Rotation paths and how fast each direction turns (degrees each step)
Each turn is a multiple of 5 degrees from 10 to 175, or 0.
Each row of a path follows its step; steps can be skipped.
Rotation 1:
step 0: [ -4  16  -1   8  12   3 -11   1  -6 -19   6  -6   9  -8 -18 -20  -1  -5
 -15   0  -5  26  -4   1   5  -2   1  31 -17  16  -6  16 -10  12   0  -5
   2  11]
step 2: [ -8   0  -2  14   0  13  -9   3  27  -2   7   0 -15 -21 -12  16  14  23
   9  -4  25  -9   3  10   4   4   3   1   7  -8  -4  17   4 -11  -3   6
 -23   7]
step 3: [  8 -21   4  10  16  -4  10 -17  15 -27 -21   8  13  -5  -1  -1  -6  15
   6  -7  28   1  10   7  -8  -9   0  -6 -16  -8   3  -1  -3   5 -11  18
  -4   6]
step 4: [-14  -1  -5  13  -7 -19 -12 -12   5 -25 -29 -10  14   9 -10   4   5  -6
  -4 -16  -4   4   1  23  -2  -3   4 -16  -5  11  -7   3  -8   0  19  -6
   5 -14]
step 5: [ -3 -15 -16 -10  -2 -10  -1   9  -2 -13  19 -20   7  -2  -2   6  15 -15
  10 -21 -16   9  -3  23  18 -12  -4 -11  -8   3  16  11  15   3   0  -5
  -5   6]
step 6: [ 21   0  -4   7  -6   1  -8  28  11   8  -9   7  18 -16   6   4  16  -7
   3  -8  -3   4 -16   1  22  19  -5 -16  -3 -18  11   6   4  -2 -19   6
   6  -1]
step 8: [-21  -6   5   8  16  -1   7 -11   8   3  -4 -16   1  -4  14   2  22 -11
  -7  -5  14  -1   8  -9  -1   5 -23  12 -19  -6   2 -20  -4   2  11 -19
  24  -5]
step 10: [ 16  -3   4   8   7  24 -19 -10 -10  14   9   7 -15   1  -5  10  16  -6
  -9  -1 -15  12  -8  11 -10   7   3  11  -5 -11  17  20   1  18   8  17
   1 -14]
step 11: [ 10  -3  -9  -7   4  31   5 -17   2   0   6   6  24   4 -13 -26  -5  -6
 -18  16  -4  17   0   5   2   5  -3  15  -2 -13   0  15  -4  -3 -13  -2
  18  -6]
step 13: [  3 -16 -10   1   8   5   7  16  30  -8   7 -20 -14   2  -9  22  -5  18
   3  12  -3  -6  25  -6 -14   4  -4  16  -2  -4  15   7   8  -8   6  -4
  -4   9]
step 15: [  1   0 -21   5 -27   7 -12 -25   7  -5  -1  -5   7   6 -14  -8 -10   6
  -5 -16 -21  13  -3  -8   5   2   4  -5 -13  23  -5   3  -6  12  17 -10
 -14  -2]
Directions:
[-2 -7 -5  9 -3  0  2  0 -3  6  7  4 -3 -1 -3  4 -1  2  4  1  0  0 -2  5
  2 -3 -4  5 -8  7 -2 -1  1  1  1  3  2  2]
140
[ 3  1  5  1  0 -5  0 -5 -1 -6 -2  3 -4  0  4  0 -3  5  3 -6 -3  0  4  2
 -4 -1 -4 -1  1  5  8  2 -1  2 10 -2  6  0]
70
[ 8  5  1  0 -5  0  2  0 -2 -1  3 -5  3  4 -3  4  0 -5 -4 -6 -2  4 -8 -2
  1 -8 -4  1  1  1 -4  8  1  4  1  3  1 -3]
70
[  1   0   4   1  -2   2  -2  -5   2   3  -5  -9   0  -5   4  -8  -5   2
  -1   1   1  -1  -2   1  -1  -5  -1   0  -7   3  -2  -2   3 -10  -1   5
   1  -3]
85
[  1  -2  -6  -3   3  -1 -11  -1  -9  -2   1   1   3   0   3  -2  -8  -3
  -1  -4  -6   0   1   7   0   5  -4   2   1  -3  -3   2   2   0  -2   1
  -1  -1]
65
